One turn moves every row onto another: examples first, then more rows asked
k_531: [-28.0, 12.2, -16.6, -41.2, 7.8, 16.5, 6.2, 1.3, 16.4, 1.3, 2.2, 1.0, -25.5, 8.1]
k_977: [-18.6, -13.5, -10.3, -30.9, 15.4, 14.4, 3.8, -15.0, 23.9, 8.3, 12.9, 11.7, -23.6, 5.7]
k_80: [-19.2, -27.1, -23.6, -22.3, 12.2, 3.1, -25.5, -12.7, 22.2, -18.8, 10.2, -16.7, -0.9, 14.8]
k_508: [-19.1, -25.1, -23.8, -24.6, 7.7, 1.4, -26.6, -9.8, 24.0, -17.8, 8.7, -17.6, -3.7, 14.3]
k_118: [-5.8, 2.3, -6.5, 9.6, 24.6, -3.7, 7.4, -6.0, -9.8, 6.6, 28.6, -7.1, -43.7, 21.0]
k_325: [-3.6, -15.1, -1.6, 20.7, 29.9, -1.5, -2.2, 5.8, -23.8, 12.2, 12.7, -18.5, -17.7, 3.5]
k_190: [-26.4, 26.5, -1.4, 13.1, -4.2, -9.0, 10.0, 13.0, -10.0, 1.9, 13.3, 2.5, -35.4, 0.6]
k_461: [-32.1, -7.6, -25.4, -23.9, -16.3, 1.6, -18.8, -9.7, 26.7, -17.8, 8.1, -13.0, -3.6, 1.4]
k_864: [-22.5, -10.9, -20.7, 21.3, 21.0, 8.8, -8.3, -3.9, -36.5, -0.6, 0.0, 26.1, -16.1, 11.9]
k_948: [-5.9, -10.8, -37.5, -4.1, 11.6, 6.5, -15.0, -11.2, 25.3, 1.7, 0.0, -6.4, 18.8, 3.0]
k_819: [-28.1, -3.3, -19.7, -14.4, -13.6, 14.0, -8.1, 27.9, -21.1, -30.7, -12.6, 11.2, -18.4, 2.6]
k_182: [-33.8, -3.8, -13.1, -12.8, -10.8, 4.1, -9.0, 27.1, -26.6, -33.0, -8.4, 10.0, -15.7, 0.2]
k_699: [0.6, -29.3, -19.3, -10.6, 29.9, 6.8, -15.0, -16.7, 15.2, -4.3, 17.0, -9.4, -20.1, 24.5]
k_587: [0.2, 1.3, -9.3, 14.9, 22.2, -1.3, 11.3, -2.0, -8.1, 6.0, 17.6, -3.2, -46.3, 22.4]
k_117: [-19.8, 20.1, -14.5, -9.2, -13.1, -4.7, 0.5, 36.6, -9.4, -30.7, 10.9, 1.3, -6.2, 16.4]
k_842: [-24.8, -21.1, -18.0, -28.1, -6.3, 6.2, -9.3, 8.9, 7.4, -33.1, 11.9, 27.5, 0.1, 6.1]
k_677: [-15.8, 12.8, -24.9, -12.7, -15.0, 1.4, -7.3, 28.7, 22.2, -22.6, 1.4, -0.3, 7.1, 5.6]
k_844: [-22.0, -24.5, -15.0, 18.0, 22.0, 4.4, -29.2, -4.5, -7.1, 0.4, -3.1, 28.6, -11.8, 12.4]
k_55: [-18.1, 18.9, -38.4, 5.1, -24.5, -3.1, 13.9, -3.5, 4.4, -22.9, 1.1, 1.5, -5.2, -7.9]
k_646: [-13.4, 0.5, -12.2, 18.1, 9.9, 3.2, -0.9, 18.1, -41.9, -3.1, -6.7, -13.6, -27.6, 4.5]
k_83: [-31.1, -20.9, -18.9, -26.3, -3.3, 3.6, -11.4, 11.2, 2.8, -31.5, 7.4, 31.7, -8.2, 3.3]
k_87: [-6.3, -26.1, -3.5, 4.6, 38.2, -1.0, -1.6, -4.4, -7.4, 17.0, 23.4, 0.4, -14.5, -0.4]
k_280: [2.1, 3.9, -37.1, 19.2, -14.9, -0.2, 24.0, -3.2, -14.9, -19.6, 10.5, -4.9, -8.8, -3.5]
k_90: [-4.4, -9.8, -1.1, 21.0, 26.1, -3.0, -2.4, 3.9, -26.8, 12.9, 12.8, -19.7, -18.7, 2.9]
k_669: [-21.3, 21.1, -15.2, 8.6, -1.5, -2.5, 8.2, 16.8, -35.1, -28.8, 6.0, 6.0, -9.1, 21.3]
k_871: [-10.9, -10.7, -30.6, -4.7, 6.6, 3.5, -11.8, -12.7, 23.8, -2.7, 7.1, -9.9, 26.7, 3.3]
k_604: [-17.1, 22.8, -15.2, -5.8, -10.6, -2.0, -0.7, 35.0, -12.9, -31.4, 9.8, -0.6, -6.4, 17.6]
k_499: [-14.8, -14.4, -31.1, 7.0, 26.0, 5.9, -2.4, -34.4, -12.8, 6.9, 7.9, -15.8, 3.9, 8.2]
k_982: [-23.3, 28.6, -5.4, 9.5, -3.2, -4.4, 12.2, 6.3, -8.3, 8.2, 19.2, 1.8, -37.8, 5.1]
k_702: [-12.6, -15.2, -30.9, 9.2, 21.6, 7.7, 1.1, -34.6, -8.7, 2.0, 3.6, -10.7, 12.6, 4.5]

k_90 moves to k_117
k_508 moves to k_325
k_646 moves to k_677
Now these:
k_531 moves to k_844
k_499 moves to k_190
k_55 moves to k_977
k_83 moves to k_702
k_87 moves to k_669
k_182 moves to k_871
k_948 moves to k_587

